128 stands for zero in the data rows.
Every row has a hidden score from 0 to 12. What is each row's score? 6 is about the middle.
[116 135 138 173 106 102 119 110]: 10
[100 110 112 132 137 127 156 115]: 5
[161 138 111 108  81 113 147  96]: 5
[ 95 102 104  97 129 117 123 112]: 8
[152 122  91 131  88 126 153 107]: 4
[145 142 102 121 121 133 100 176]: 2
[138 135 123 155 102 112 123  68]: 12
[122 143 157 165 112 106 138 105]: 9
[137 103  96 113 139 162 154 108]: 5
[117 145 165 123 113  77 118 124]: 8
[136 111 102 146  90 125 152 115]: 5
[117 114  93  97 138 125 139  87]: 8
[122 126 169 156 154 138 142 112]: 9
[150 152 164 121 182 156 114 139]: 7
[ 97 112 139 140 111 111  73 112]: 12
[102  92 116 131 120 128 145 110]: 8
[171 159 144 113 155 154 147 145]: 1
[162 157 150 146 146 160 136 154]: 3
[115 100 118 166 118 152 132 121]: 9
[125 126 110 107 107 111  71 152]: 9
[134 145 161 170 134 118 141 106]: 8
[134 126 137 178 123 142 144 123]: 6
[120 127 111 145 134 137  73 159]: 9
[123 132 129 136  96 105 116 165]: 3
[150 148 136 106 154 149 144 161]: 0
[161 168 152 113 169 138 149 109]: 5
[123 105 121 129 121 157  91 164]: 8
[132 128 136 128 181 169 137 133]: 6
[103 122 126 149  97  88 109 122]: 9
[134 145 150 177 106 112 122 129]: 8
[159 162 146 135  99 105  69 139]: 10
[117  98  98  99 152 160 129 124]: 7
[166 157 144 138 149 164 146 147]: 2
[143 132 144 133 171 163 150  95]: 8
[130 139 139 161 110 111 147 145]: 3
[122 117 128 169 111 109 141 111]: 8
[ 98 117 137 145 121  93 127 100]: 10
[165 161 156 153 153 161 143 124]: 5
[127 106 115  87 155 158 137 132]: 5
[ 92 109 118 141 118 119 103 148]: 8
[185 168 143 130 129 140 155 127]: 2
[ 87 110 134 121 130  95 109 107]: 12
[132 152 125 124 110  99  66 150]: 9
[102 118 135 104 177 147 125 128]: 8
[122 107  97 102 137 135 137  79]: 10
[110 103 120 155  90 109 114 110]: 11
[105 114 123  86 149 126 132 136]: 5
[138 120 129 139 133 145 169 136]: 1
[173 162 127 128 128 148 140 163]: 0
[107 123 152 135 141 115 146 146]: 4
[146 139 108 167 114 138 157 111]: 4
[108  96 106  94 116 114 130 124]: 6
[130 132 136 138 132 124 169 138]: 1
[105 101 114 129 120 115 151 126]: 4
[136 136 117 102 105 116 106 172]: 2
[113 128 120  93 130  94  94  83]: 12
[144 128 175 147 136 135 154 128]: 5
[114 114 142 121 162 152 140 149]: 4
[113 105 114 125  93  91 131 116]: 7
[179 167 154 158 116 143 133 133]: 5
[147 158 147 154 151 156 133 154]: 3
[165 174 153 170 132 134 129 119]: 7
[ 99 103 106  98 130 108 124 103]: 9
[ 98 106 115  88 152 128 106 113]: 10
[105 115 138 158 136 133 137 144]: 5
[ 99 125 140  99 141  89 127 111]: 8
[119  97  91 121 124 142 140  89]: 9
[113 103  96 102 102 120  81 127]: 11
[110 134 159 157 132  96 119  96]: 12
[174 138 123 110 140 161 156 145]: 0
[164 162 129  75 130 103 118 135]: 3
[127 129  87 100 149 124 152 103]: 4
[133 156 113  83 141 104 134 145]: 1
[161 152 131 136 153 155 165 111]: 3
[126  93 101 120 115 155 125 154]: 4
[ 91 102 109 127 132 129 127 141]: 6
[171 141 111 127 118 154 167 123]: 1
[123 143 144 114 183 150 133 141]: 5
[ 90 113 141 127 128  93 120 108]: 10
[161 125 113  89  83 130 133 141]: 2
[183 155 136 101 111 137 132 156]: 1
[170 173 151  99 142 115 147 104]: 5
[113  97 100  97  97 123 103 134]: 8
[ 85 107 134 125 161 132 113 109]: 12
[156 141 144 118 144 159 143 163]: 1
[112 105 124 168 131 152 134 110]: 10
[127 110 113  96 150 156 129 155]: 3
[127 112 103 128  90 112 117  74]: 12
[162 150 121 113 148 155 153 153]: 0
[ 99 100 108 120  96 103 101 115]: 11
[105 103 102 106 108 111 107  88]: 12
[141 136 122 159 150 156 154  95]: 7
[114 135 169 105 159 112 136 129]: 6
[ 88 110 115 120 121 112  89 136]: 10
[135 146 124 133 102 108  72 159]: 8
[129 127 137 176 106 115 137 117]: 7
[163 160 155 150 145 156 110 158]: 5
[112 116 144 164 115 139  93 147]: 10
[115 131 135 111 170 143 149 140]: 3
[129 107 137 141 151 171 144  92]: 11
[105 138 126 124 152 118  83 158]: 8
[137 129 117 164  98 111 149 107]: 6
[129 134 156 108 140 117 137 163]: 2
[145 114 110  91  89 116 140 137]: 2
[101 111 128 123 164 144 146 123]: 6
[ 95 103 144 111 159 139 127 130]: 8
[108 118 120  89 147 122  96 151]: 7
[178 159 130 135  90 122 153 119]: 3
[159 154 128  82 150 133 139 149]: 0
[181 153 122  95 102 122 151 119]: 2
[113 126 140  99 155 124 145 147]: 2
[148 158 142  83 160 107 140 120]: 4
[131 144 142  78 143 113 126 150]: 3
[120 129 142  85 128  97  75 120]: 12
[151 138 117 103 113 135 101 175]: 3
[119  98 102 134 115 145  73 142]: 12
[120 112 139 173 118 134 134 133]: 7
[ 94 115 150 128 125  89 118 108]: 11
[117 117 106 134  93  98 107  82]: 12
[115 129 143 170 105 128  94 142]: 10
[173 176 145 115 137 131 137 154]: 0
[118 115 106 108  97 101  98  81]: 12
[120 130 140  95 171 148 130 147]: 4
[175 179 159 122 125 127 144 136]: 2
[104 119 152 104 121  98 141 123]: 6
[105  98 104 139  96 108 123 112]: 9
[135 121 120 113 128 148  90 174]: 5
[141 129 116  91 151 148 161 120]: 2
[103  96  88 121 105 132 123 125]: 7
[120 111 124 122 125 139 138 167]: 1
[163 128 169 162 107 162 125 106]: 11
[142 136 144 132 175 165 148 100]: 8
[141 160 169 147 168 145 135 130]: 6
[117 110 129 159 110 132 137 148]: 4
[158 143 110 102 138 148 155 151]: 0
[101 108 118 151 148 157 137 127]: 7
[120 128 150 163 115 124 125 155]: 5
[155 163 167 130 159 146 116 156]: 5
[166 156  92 118 100 119 136 153]: 0
[122 134 135 140 120  96 161 111]: 4
[138 161 138  98 182 131 141 118]: 4
[128 134 148 141 148 158 117 168]: 4
[ 94 106 117  96 143 118  88 119]: 12
[164 155 130 117 130 146 124 174]: 0
[118 121 122 132 134 140  80 167]: 8
[129 129 126 144 128 143  82 170]: 7
[137 142 148 154 168 159 147 111]: 7
[123 134 163 167 128 135  98 147]: 10
[154 164 143 143 118 103 160 125]: 2
[157 145 107 122 128 147 153 160]: 0
[151 143 139 147 150 169 129 160]: 3
[109 120 117 134 134 139 153 150]: 1
[155 121  97 143 103 141 157  97]: 6
[120 145 134 149 140 124  64 149]: 11
[105  97 118 138 145 162 138 128]: 7
[136  96  93 112 105 152 147 126]: 4
[110 129 138 136 163 137 129  73]: 12
[150 111  95 104 107 146 157 104]: 4
[147 155 136 153 116 114 138  71]: 11
[ 99  99 124 148 110 136 100 143]: 10
[164 149 129 154 120 138 160  91]: 6
[116 133 160 120 172 132 144 132]: 5
[160 172 151 120 156 137 141 150]: 1
[171 151 156 162 137 139 149 119]: 5
[ 99 134 132 141 114  98  72 121]: 12
[130 153 151 149 113  83 133  96]: 9
[137 139 124 149 161 160 159 112]: 5
[146 138 101 103  81  96  88 133]: 7
[131 129 133 148 161 166 154 106]: 7
[132 117 141 137 139 158 100 170]: 6
[138 114 109 132  73 121 133 144]: 3
[114 126 127 168 131 126 135  86]: 11
[136 118 112  72 113 104 101  98]: 11
[119 121 118 145 142 134 166 113]: 4
[126 121  93 122 112 132  97 168]: 4
[109 124 136  97 123  92  82  96]: 12
[115 117 156 151 138 144 122 157]: 6
[118 115 138 155 150 147 154 112]: 7
[125 116 118 120 158 168 124 159]: 4
[132 131 121 132  96 102 108  65]: 12
[136 129 129 170  94 108 135 104]: 8
[ 95 104 136  97 132 107 106 132]: 9
[107 113 162 156 123 105 126 112]: 11
[171 146 128  97 148 154 143 152]: 0
[110 140 134 117 103  79  96 138]: 8
[134 125 113 158  93  99 117  84]: 12
[112 111 114 140 147 148 141  80]: 11
[ 88  98 128 127 125 119 103 138]: 9
[111 117 144 170 142 154 127 127]: 9
[161 176 171 139 148 122 140 125]: 5
[116 116 147 145 144 136 160 124]: 5
[116 136 113  90 155 125 145 141]: 1
[120 142 116  90 168 117 144 129]: 3
[161 132 117 124 133 166 164 136]: 1
[165 157 131 164 101 118 148 109]: 5
[156 149 122 163 123 145 161 114]: 4
[ 81 110 120 135 132 109 110 123]: 10
[132 131 144 120  94  78 140 116]: 6
[134 131 127 124 150 161 110 173]: 4
[105 123 152 161 157 151 110 133]: 10
[104 121 132  89 152 119  82 134]: 11
[174 171 145  94 127  95 132 107]: 5
[120 139 123  74 132  93 123 117]: 6
[ 88 117 122 110 128 107  82 129]: 11
[ 93 110 125  93 156 121 118 111]: 10
[ 93 126 162 140 161 117 110 113]: 12
[101 111 110 142  95  96 109 113]: 10
[ 98 107 122 153 102 104 113 112]: 11
[150 147 113  99 102 112  90 164]: 4
[132 102  92 117 128 165 120 154]: 4
[118 132 133 101 143 118 162 100]: 5
[106 130 133 125 113  76 131 106]: 8
[142 125  99 136 138 159 165 107]: 4
[116 127 116 103 163 136 151  93]: 7
[113 106 117 146 139 152 130  77]: 12
[161 149 121 113 142 155 152 157]: 0
[162 138 130 119 147 168 152 150]: 1
[120 143 133  83 153 116 112 154]: 4
[127 145 145 154 131 139 114 170]: 4
[158 136 117 128 138 168 157 148]: 0
[119 104 119 144  82 108 127 131]: 7
[100 114  91 121  96 103 106 115]: 9
[157 163 134 109 157 140 156 144]: 0
[116 120 128 150 122 108 158 103]: 6
[ 95 103 126 139 142 123 143 105]: 9
[122 137 165 155 155 134 141 136]: 6
[128 114 109 130 116 151 131 168]: 2
[142 131 112 102  95 114  86 161]: 6
[125 124 118 144  88  94 111  83]: 12
[163 153 143 132 157 162 160 122]: 3
[105  94 115 128  98 122 102 144]: 8
[158 144 137 102 168 160 153 127]: 3
[116 111 116 138  97 132  97 161]: 7
[125 156 124 118 168 125 159 101]: 4
[101  91  96 140 118 132 102 102]: 12
[143 100 128 101 122 157 144 151]: 3
[105 134 157 165 130 114 113 138]: 9
[168 175 161 132 112 112  85 144]: 8
[176 159 148  92 137 134 120 157]: 2
[130 111  96 122 126 150 160  97]: 6
[144 159 163 162 120 128 103 155]: 7
[164 135 111  76 107 127 133 142]: 2
[127 139 156 157 131 135 121 163]: 5
[107 112 131 147 107  93 137 115]: 7
[165 176 134 146 122 111 153 104]: 4
[159 144 130  90 140 145 143 157]: 0
[ 95 104  97 121 126 123  79 120]: 12
[133 163 171 131 171 136 121 143]: 6
[135 107 121 151 127 144 164 117]: 4
[118 129 156 154 134 119 146 144]: 4
[ 90  87 118 114 135 132 109 114]: 11
[151 179 173 108 154 107 112 127]: 7
[ 87  95 133 136 140 134 106 130]: 11
[126 111 141 110 157 170 137 146]: 5
[119 136 109 114 123  86 109  74]: 12
[147 143 155 161 137 147 139  80]: 12
[112  99  88 112 123 140 134  92]: 9
[ 97  95 113 139 106 118 124 129]: 8
[161 142 113 126 120 142 174 117]: 1
[ 91  99 109 126 123 130 105 144]: 8
[140 104 134 149  73 143 105 139]: 9
[160 139 123 156 115 128 157  87]: 7
[ 92 105 138 138 149 142 114  89]: 12
[169 171 134 136 134 135 163 127]: 1
[147 144 153 116 176 162 139 139]: 4
[167 149 127 166  99 114 143 108]: 6
[113 135 130  80 129  90  95 115]: 10
[ 98  99 116 134  95 105 107 122]: 10
[138 132 113 114 128 142 130 175]: 0
[120 124 107 117 128 131  89 170]: 5
[146 149 110  73 114  94 112 127]: 5
[128 105 105 130 105 126 160 103]: 5
[150 143 117  95 158 145 163 120]: 2
[125 132 125 123 141 122 171 134]: 0
[142 148 129 115 161 142 168 106]: 3
[126 118 101 109  91 101 106  80]: 12
[152 133 134 134 149 175 124 164]: 3
[118 144 136  83 162 119 129 142]: 3
[125 127 142 139 155 165 119 163]: 5
[161 144 119 134 130 159 164 143]: 0
[140 119  97 102  77 107 124  99]: 8
[143 132 107  99 144 150 134 165]: 0
[152 133 121 160 102 133 152  87]: 8
[137 127 100 101 112 132 109 170]: 2
[122  99 114  86 101 125 132  99]: 9
[114 113 133 131 164 157 144 141]: 5
[126 126 130 149 146 155 144 156]: 2
[113 116 144 133 133 143  95 167]: 7
[163 142 124 136 115 142 171 101]: 4
[101 120 106 168 121 124 121 104]: 10
[ 91 105 124 152 114 115 102 105]: 12
[100 128 110 109 116 100  97 151]: 6
[105 116 116  93 120  89 119 102]: 9
[111 122 101  87 124 127 142 136]: 2
[119 134 130 101 182 140 136  96]: 9
[117 121 148 173 115 111 119 100]: 12
[134 125 106 115 127 148 130 172]: 0
[109 112 141 160 117 105 137 110]: 9
[123 114 120 148  85 106 138 136]: 4
[ 95 103 140 142 117 124  86 138]: 12
[149 123 122 119  87 105 157 130]: 2
[137 117 103 130 135 166 123 166]: 3
[158 162 170 129 165 140 137  93]: 9
[100 112 143 144 158 150 120 143]: 8
[120 134 131 107 168 151 145 147]: 2
[104 130 129 115 181 142 111 143]: 7
[133 117  99  98 105 131 102 163]: 4
[114 106 107 145 121 139 144  85]: 10
[115 116 132 143 131 153 105 167]: 6
Each pair is two rows. How far apart are they, by a hidden measure? 0 means very close, and 16 very far.
[123 166  98 126 151 128  84 141]
[124 119 139 127 125 128 139 122] ~ 7
[138 131 126 130 133 135 128 150]
[121 129 135 139 133 132 130 120] ~ 4
[106 114 153 123 118 124 147 101]
[117 120 135 126 128 133 141 122] ~ 3
[116 108 151 131 111 120 149  98]
[112 151 114 100 151 132 109 129] ~ 7
[113 135 128 127 134 134 127 121]
[114 144 113  87 144 136 119 137] ~ 2
[136 114 138 137 121 131 144 125]
[137  98 152 160 104 121 153 111] ~ 3
[132 117 136 143 123 130 144 133]
[127 157  95  97 151 131  99 145] ~ 7
[120 119 139 136 124 130 140 117]
[141 113 141 165 119 130 139 122] ~ 3
[126  99 157 141 100 120 155 101]
[120 134 126 121 132 130 128 131] ~ 6
[126 122 135 132 125 130 134 129]
[153 166  93 145 148 130  82 161] ~ 7
[125 131 129 126 134 135 131 130]
[132 125 129 127 133 138 134 139] ~ 2
[131 124 125 120 129 135 135 137]
[130 136 120 117 138 137 124 141] ~ 2
[127 138 127 145 136 133 119 130]
[133 118 134 138 119 132 140 132] ~ 3
[115 139 119 101 145 134 123 132]
[160 141 108 153 140 136 111 164] ~ 8
[139 100 149 150 107 123 150 121]
[138 125 124 124 132 133 129 139] ~ 5
[128 120 136 128 126 133 138 131]
[125 111 134  99 119 126 150 127] ~ 1
[155 135 114 153 135 137 117 159]
[ 95  56 202 112  11  34 172   0] ~ 16
[122 143 117 115 144 134 115 134]
[133 129 133 135 133 136 130 130] ~ 3
[141 123 129 133 127 138 133 146]
[102 127 141 112 130 130 139 112] ~ 7
[120 107 152 148 109 121 150  98]
[132 124 126 116 129 137 135 139] ~ 5
[137 134 115 127 138 133 122 148]
[156  34 214 213   0  23 174   0] ~ 16
[131 137 121 147 136 133 118 130]
[126 141 116 121 142 141 119 137] ~ 1
[129  56 202 169  20  53 171  23]
[120 137 123 129 139 133 121 127] ~ 16
[164 171  83 161 151 127  71 169]
[123 124 133 135 128 130 139 121] ~ 9
[127 128 132 122 130 134 134 137]
[108 119 142 118 123 130 142 109] ~ 4
[120 137 125 125 140 134 125 129]
[122 134 126 132 138 131 126 123] ~ 1
[106  88 161  91  89  98 163  82]
[107 107 149 116 114 124 149  99] ~ 4
[128 131 129 143 134 133 126 131]
[116 120 140 133 128 129 138 114] ~ 3
[116 111 148 129 117 128 145 114]
[129 117 141 145 126 131 140 123] ~ 2
[122 129 131 131 134 131 128 122]
[107 174  95  98 156 128  81 131] ~ 7
[121 145 118 124 143 134 115 131]
[138 131 122 127 135 136 129 149] ~ 4
[114 162  92  82 159 133  95 138]
[127 105 146 137 111 121 151 112] ~ 10
[137 129 124 117 134 135 131 144]
[129 118 143 133 122 132 139 122] ~ 3
[120 100 152 123 101 119 156 109]
[147 219  34  99 167 107  12 163] ~ 16
[ 79 251  17   0 180  81   0 116]
[145 125 127 128 130 138 134 150] ~ 16
[142 125 123 128 132 137 133 148]
[158 139 109 151 138 137 115 161] ~ 3
[152  87 158 161  84 107 160 116]
[136 108 139 140 115 132 149 132] ~ 5
[134 148 112 155 143 130 103 143]
[128 132 126 126 135 132 127 133] ~ 2
[107 153 110 100 152 134 103 130]
[145  80 160 141  74 104 166  97] ~ 14
[130 113 144 135 118 129 145 123]
[137 128 130 137 130 134 134 138] ~ 3
[125  88 170 165  85 107 159  84]
[156 178  82 169 150 123  60 156] ~ 15
[112 119 139 111 126 129 143 117]
[152 153 105 160 140 133  97 153] ~ 7
[132 143 109 108 144 141 113 147]
[122 145 122 131 142 134 116 129] ~ 2
[129 137 119 111 139 139 125 141]
[109 145 114  94 143 136 116 123] ~ 4
[136  50 190 153  13  45 172  30]
[135 123 128 126 128 132 138 141] ~ 16
[130 115 137 128 119 133 144 133]
[130 131 122 126 134 139 125 140] ~ 3
[115 116 144 114 124 126 145 118]
[116 137 127 125 140 132 121 124] ~ 3
[133 129 127 120 134 135 132 141]
[118 128 121  88 137 136 135 139] ~ 2
[113 127 131 131 133 131 132 118]
[124 120 142 138 123 128 140 118] ~ 2
[152 120 129 150 125 134 137 144]
[129 103 154 158 108 120 152 108] ~ 6
[134 119 132 121 129 133 140 137]
[119 142 120 135 141 133 117 129] ~ 4
[146 140 111 141 141 136 111 156]
[143 157  99 137 147 130  95 150] ~ 2
[126 111 140 130 119 124 147 118]
[143 135 131 168 132 137 122 139] ~ 4
[124 127 126 113 134 136 134 134]
[144 111 136 139 116 129 147 138] ~ 5
[ 99 103 159 104 108 117 157  89]
[133 103 159 167 100 117 151 106] ~ 6
[128 139 112  99 145 135 121 153]
[129 140 121 137 140 137 117 141] ~ 1
[125 126 131 126 131 133 133 136]
[138 108 151 174 112 126 145 115] ~ 4
[145 140 111 123 144 138 115 154]
[131 130 127 127 135 137 131 132] ~ 3
[129 118 139 130 119 130 142 130]
[108 151 107 104 149 131 103 126] ~ 7
[117 130 126 129 137 133 126 131]
[139 108 149 166 112 126 147 117] ~ 5
[118 121 140 117 126 127 142 123]
[117 132 125 129 136 134 127 128] ~ 2
[135 125 126 124 132 133 133 145]
[116 127 143 143 131 130 134 117] ~ 4
[115 131 137 137 129 135 134 114]
[137  87 170 183  79 103 160  84] ~ 9
[129  99 163 165  98 118 154  98]
[125 125 130 128 131 130 132 128] ~ 6
[146 110 139 156 116 126 146 132]
[129 123 133 132 130 131 133 133] ~ 4
[123 117 143 144 125 131 140 121]
[113 132 130 117 135 132 129 117] ~ 3
[140 152 102 146 146 135  97 143]
[119 112 145 129 118 128 146 114] ~ 7
[143  73 178 176  58  90 167  80]
[115 118 150 136 121 128 141 108] ~ 10
[116 165 101 123 150 129  88 134]
[116 133 129 125 135 135 128 124] ~ 4
[113 143 118 109 147 133 116 124]
[129 150 100 104 151 135 104 152] ~ 4
[129 126 134 140 129 131 133 124]
[116 183  75  72 163 123  63 150] ~ 10
[135 121 131 118 128 135 140 134]
[115 140 123 117 143 133 120 124] ~ 4
[150 103 143 157 111 126 148 129]
[148 159  95 148 147 130  89 157] ~ 8
[117 134 120 108 141 131 126 123]
[141 116 137 141 124 130 140 137] ~ 6
[132 123 123 112 133 137 136 141]
[118 117 140 129 125 131 141 118] ~ 3
[130 133 121 125 140 136 125 136]
[127 121 135 132 127 132 139 130] ~ 2
[132 128 127 122 134 137 134 141]
[118  70 188 133  45  71 168  50] ~ 15
[112 152 115 108 148 129 109 132]
[128 115 136 129 124 133 142 131] ~ 6
[134 113 139 128 118 129 145 127]
[141 128 116 129 133 137 128 148] ~ 4
[110 126 129  98 131 133 138 126]
[132 124 127 128 130 134 133 139] ~ 4
[132 118 138 131 124 130 143 129]
[154 109 139 163 110 129 145 138] ~ 4
[126 139 114 112 143 133 122 135]
[136 118 133 127 126 135 141 137] ~ 4
[149  98 152 155  95 116 155 117]
[134 117 135 126 123 135 141 142] ~ 5
[131 143 115 128 142 136 115 141]
[138 145 109 130 141 135 114 150] ~ 1
[147 150  98 139 144 135 100 159]
[118 133 126 126 135 133 127 117] ~ 6
[112 117 144 122 123 128 145 111]
[130 125 127 115 129 139 136 141] ~ 4
[107 113 149 122 119 124 146 104]
[124 127 134 137 132 130 129 120] ~ 3
[115 142 110  97 146 135 114 130]
[136 130 116 111 138 135 129 148] ~ 5
[127 158  92  85 155 130  99 152]
[135 133 117 116 138 135 126 143] ~ 4
[131 144 116 140 139 131 115 136]
[134 152  99 102 149 139 103 147] ~ 3
[124 134 127 130 141 132 124 131]
[ 91  34 212  87   0   0 174   0] ~ 16
[138 137 115 122 139 139 126 149]
[125 119 141 136 124 132 141 123] ~ 4
[139 146 114 144 145 136 108 146]
[138 126 122 119 132 139 132 146] ~ 2
[121 171  81  78 159 130  86 148]
[114 101 156 115 106 119 153 101] ~ 11
[128 124 136 144 129 136 133 124]
[162  88 161 205  84 118 155 114] ~ 9
[146 115 131 145 124 134 140 139]
[116 129 127 101 136 135 135 132] ~ 5
[113 124 132 102 132 134 139 127]
[121 120 139 136 123 131 139 124] ~ 2
[124 145 110 106 147 134 116 143]
[140 105 145 148 110 125 150 125] ~ 7
[116 143 119 112 144 133 112 134]
[128 132 118 114 139 134 127 139] ~ 3
[136 117 131 125 122 132 141 140]
[137 140 112 110 141 135 122 145] ~ 3
[122 135 131 135 137 135 126 127]
[122 233  25  43 171  98   1 151] ~ 14
[127 131 133 146 133 132 131 129]
[121 115 136 132 126 130 139 117] ~ 2
[115 151 110 106 147 134 107 131]
[117 128 130 113 134 131 135 124] ~ 3
[119 113 148 137 114 125 146 106]
[137 145 107 115 142 137 118 152] ~ 7
[128 116 140 122 120 132 145 131]
[135 116 131 117 127 132 142 137] ~ 1
[157 137 118 168 137 139 116 157]
[131 126 130 132 131 133 131 127] ~ 5
[134 175  83 121 157 126  71 149]
[134  66 190 186  42  72 165  43] ~ 16
[130 137 128 150 136 139 121 132]
[122 132 120 111 139 135 129 133] ~ 1
[119 130 132 139 134 132 127 122]
[129 146 111 108 148 136 116 147] ~ 4
[114 104 150 102 104 118 156 114]
[140 115 134 136 121 132 143 136] ~ 5
[123 152 106 105 149 136 106 147]
[135 126 128 126 130 130 133 134] ~ 5
[140 134 114 122 137 136 124 147]
[112 140 119 105 144 132 122 130] ~ 5
[109 117 144 125 125 127 143 110]
[138 134 114 123 140 138 125 149] ~ 6
[109 142 123 118 145 130 115 130]
[116 124 141 144 128 136 137 121] ~ 4
[117 150 119 128 144 133 111 135]
[129 110 137 117 120 128 147 129] ~ 5
[125 123 133 128 125 132 138 124]
[102 144 120  89 144 129 121 126] ~ 5
[152 109 132 155 118 131 143 142]
[111 105 153 109 108 118 152 105] ~ 8
[145 159  95 145 148 130  91 149]
[ 98 106 149  74 110 114 155  99] ~ 11
[119 127 133 135 130 131 134 117]
[117 154 105 105 152 130 105 134] ~ 5
[144 133 118 132 135 140 123 155]
[146 128 118 130 136 138 127 157] ~ 1
[143 116 133 139 119 126 144 139]
[121 106 140 112 119 127 150 122] ~ 4
[125 123 127 107 132 132 138 128]
[152 159  96 165 144 136  88 155] ~ 6
[110 158 107 110 152 131  98 131]
[121 176  76  70 163 121  73 154] ~ 4
[108 119 141 104 125 127 145 113]
[143 122 124 130 131 136 134 148] ~ 7
[133  86 167 166  82 106 160  91]
[114 198  65  71 165 113  44 145] ~ 16
[126 152 107 120 146 133 109 136]
[131 122 131 126 125 133 139 136] ~ 4
[126 118 136 134 126 132 139 119]
[117 154 112 114 149 130 103 132] ~ 5
[127 124 135 140 129 133 134 127]
[115 145 119 115 147 133 115 129] ~ 4
[130 150 105 126 148 131 106 141]
[123 136 125 134 137 136 123 128] ~ 2
[156 190  70 168 154 117  43 144]
[115  80 182 160  64  91 163  62] ~ 16
[111 135 128 119 139 131 127 124]
[134 121 129 125 129 133 135 138] ~ 4
[128 111 147 141 117 122 146 116]
[109 131 132 122 134 129 131 116] ~ 4
[112 152 111 108 148 132 106 130]
[127 121 130 130 126 130 140 128] ~ 6
[112 117 148 135 120 126 144 111]
[122 199  68 109 160 114  46 138] ~ 11
[127 127 124 124 133 130 135 132]
[135 117 143 154 121 136 140 130] ~ 3
[126 119 141 152 122 130 138 121]
[126 128 126 121 134 136 130 139] ~ 3
[130 131 127 129 132 133 129 136]
[112 119 146 123 125 129 141 106] ~ 4
[109 126 134 108 133 128 134 113]
[111 130 133 115 133 132 130 120] ~ 1
[134 123 130 134 128 134 136 132]
[137 134 123 124 134 138 127 145] ~ 2
[140 120 128 129 130 133 135 144]
[115 129 130 125 130 132 132 118] ~ 5
[111 132 127  94 138 131 133 123]
[132 124 129 133 128 134 135 138] ~ 5
[129 105 150 154 106 125 151 113]
[127 148 109 135 146 132 104 136] ~ 7
[129 124 137 153 129 133 131 126]
[144 151 101 138 148 136 100 153] ~ 5
[123 132 125 104 138 132 130 137]
[137 191  69 116 160 112  51 145] ~ 7
[140 121 131 131 126 135 138 146]
[134 123 135 147 129 132 132 129] ~ 2
[137 123 122 119 128 135 137 141]
[120 159  92  71 157 134 102 149] ~ 7
[128 218  47 103 163 103  16 137]
[135 121 123 118 128 139 138 140] ~ 13
[139 119 137 134 126 136 140 141]
[137 146 118 143 142 136 109 139] ~ 4
[133 132 116 112 139 135 128 149]
[126 140 118 116 143 134 117 134] ~ 2
[127 117 134 124 126 132 137 128]
[122 135 128 121 136 134 125 131] ~ 2
[122 155  97  93 153 133 102 145]
[117 134 133 127 136 135 129 124] ~ 4
[121 124 134 140 132 135 129 126]
[133 130 126 125 137 135 131 142] ~ 2
[123 131 129 128 134 132 129 127]
[122 123 133 128 127 132 138 131] ~ 1
[129 119 133 112 127 130 142 132]
[136  85 173 166  76 104 163  90] ~ 8
[102 175  94  76 159 125  83 126]
[114  85 171 105  78  97 164  78] ~ 15
[139 194  54  93 162 116  44 164]
[140 119 120 120 130 135 136 145] ~ 10
[132 144 104 105 147 133 114 150]
[125 130 132 132 136 137 129 133] ~ 3
[123 102 154 121 105 119 154 101]
[109 184  76  71 164 122  63 136] ~ 13
[116 125 134 117 129 131 136 121]
[134 106 149 132 108 126 153 123] ~ 4
[152 175  83 154 151 123  64 158]
[ 96  75 175  74  51  71 170  43] ~ 16
[126 122 133 117 134 130 136 129]
[ 91  90 175 103  81  94 165  53] ~ 12
[130 139 115 125 141 134 120 144]
[151 118 138 179 121 134 133 134] ~ 5
[122 132 138 132 131 130 130 125]
[142 124 125 124 129 134 135 143] ~ 4
[142  80 170 167  72 102 165  90]
[117 135 130 129 136 133 124 123] ~ 11
[130 130 123 134 134 134 125 136]
[124 134 124 123 137 135 125 134] ~ 1
[113  98 156 107  93 106 158  89]
[137 124 125 125 135 133 133 139] ~ 8
[136 119 130 132 129 137 135 138]
[114 114 148 137 114 123 148 104] ~ 5
[135 101 149 134 105 124 151 122]
[144 126 134 171 127 136 127 137] ~ 4
[139 120 124 125 126 132 138 143]
[144 127 128 149 130 139 130 150] ~ 1
[133  69 189 194  50  82 165  52]
[139 128 116 123 136 134 129 146] ~ 15
[157 151 101 151 144 136  99 162]
[127 114 144 143 119 128 144 117] ~ 8
[126 108 145 115 111 127 152 117]
[120 105 150 109 113 123 154 114] ~ 1
[149 150  99 124 148 136  98 160]
[120 125 133 128 129 133 137 121] ~ 6
[118  68 187 147  46  73 169  50]
[129 151 106 128 145 128 104 146] ~ 16
